500 stands for zero in the data rows.
Here are some points:
484 570 574 596 420 426 575 456 400 480 413 394 623 384 580 404
549 765 423 430 493 387 703 358 318 558 661 592 622 446 692 398
676 433 739 447 589 865 301 741 574 253 442 402 465 659   0 737
262 822 570 510 512 377 577 370 304 459 410 571 552 509 634 383
511 212 509 471 542 632 408 585 583 352 304 426 422 612 427 485
436 534 435 515 516 359 506 586 549 575 436 440 575 593 734 379
493 468 565 553 712 726 600 442 436 473 459 635 682 722 476 427
476 366 351 483 622 474 481 467 595 544 499 594 625 401 385 556
681 520 383 291 316 573 470 453 617 414 406 239 101 205 379 540
402 629 500 541 620 339 649 522 419 562 606 435 507 450 745 440
365 428 590 136 684 378 655 487 449 427 506 548 819 548 474 314
657 222 548 586 369 565 415 453 591 396 509 535 453 430 580 495
516 510 566 605 595 503 542 356 435 618 631 473 547 566 687 402
468 401 682 454 600 403 338 463 598 318 637 394 332 354 486 523
654 512 557 234 536 596 396 579 599 411 343 599 545 645 246 602
721 390 621 549 401 531 478 506 630 614 670 491 352 534 420 662
461 565 519 545 507 449 378 398 324 599 459 467 463 603 318 503
698 595 435 450 591 452 346 467 504 512 477 436 619 579 289 573
377 633 436 387 422 354 801 176 570 396 438 491 531 473 745 202
437 614 482 616 562 363 618 429 539 520 538 514 589 435 783 416
404 436 462 423 252 482 483 771 606 209 453 313 463 127 505 462
456 565 498 423 391 501 577 519 471 749 611 319 461 135 646 528
341 737 527 575 518 171 568 375 255 756 783 645 601 373 936 299
578 452 464 512 482 585 488 724 518 329 505 588 396 354 393 355
315 520 567 355 492 506 533 371 402 349 450 707 671 669 796 398
626 664 472 490 616 456 366 468 293 566 556 498 308 439 588 545
526 647 591 481 625 589 554 641 587 462 437 526 543 605 262 454
Then 19 other points, each followed by its number:
706 428 627 530 386 439 480 429 431 715 486  70 264 276 674 522 0
635 353 417 538 310 519 456 636 435 588 411 557 527 624 421 548 1
420 353 472 425 415 479 596 592 653 488 591 353 480 643 321 605 2
308 581 649 697 465 306 594 406 415 362 534 607 557 360 796 388 3
605 470 505 460 716 573 536 604 469 539 443 792 600 595 448 554 4
390 611 543 142 342 420 684 271 560 522 567 581 626 470 513 236 5
273 464 547 269 332 470 689 388 672 405 328 407 546 644 331 529 6
625 520 526 532 541 441 490 626 504 617 380 467 394 363 412 649 7
385 545 523 698 629 554 362 493 403 467 620 562 424 690 569 534 8
235 520 433 453 525 401 865 301 609 363 376 474 762 511 482 190 9
429 607 418 302 453 310 587 491 405 580 553 456 315 447 682 509 10
387 455 480 564 543 453 402 454 452 613 582 603 537 595 537 506 11
524 364 438 466 414 558 635 477 453 420 610 313 392 273 530 516 12
554 445 459 531 413 541 301 384 475 622 576 427 375 287 576 589 13
295 491 504 746 634 348 503 460 594 610 394 576 743 616 537 533 14
749 323 388 450 449 677 362 573 776 458 372 430 270 687 173 432 15
485 356 561 646 448 425 546 575 468 577 519 590 645 525 381 522 16
529 621 451 657 361 577 355 491 403 569 628 480 391 371 672 664 17
477 554 590 481 672 496 697 307 705 434 403 500 751 221 533 449 18
Which two of these numbered points are nearest to each point below, looking only along the 3 directions in which the first points spread most? Their numbers follow each, nearest first.
406 558 585 398 645 473 409 638 404 565 461 592 647 640 303 386 > 4 16
370 546 500 766 569 520 400 495 471 591 580 492 450 464 591 478 > 11 8
387 638 380 565 367 436 541 522 304 558 583 528 690 473 686 468 > 3 10
613 366 561 420 296 731 405 761 759 483 475  66 174 635 181 746 > 15 2
660 261 492 727 649 354 516 558 327 592 518 575 489 540 477 496 > 8 11
557 654 438 263 433 806 530 530 729 450 507 398 385 363 402 514 > 2 12
584 594 446 454 585 527 554 732 481 446 498 544 572 529 515 656 > 16 1
678 208 403 542 680 695 475 697 644 355 357 646 327 616 242 654 > 15 2
349 614 572 571 546 512 679 413 412 414 600 541 733 557 510 400 > 14 5
515 451 577 692 445 552 492 529 455 429 601 579 456 622 230 379 > 1 16
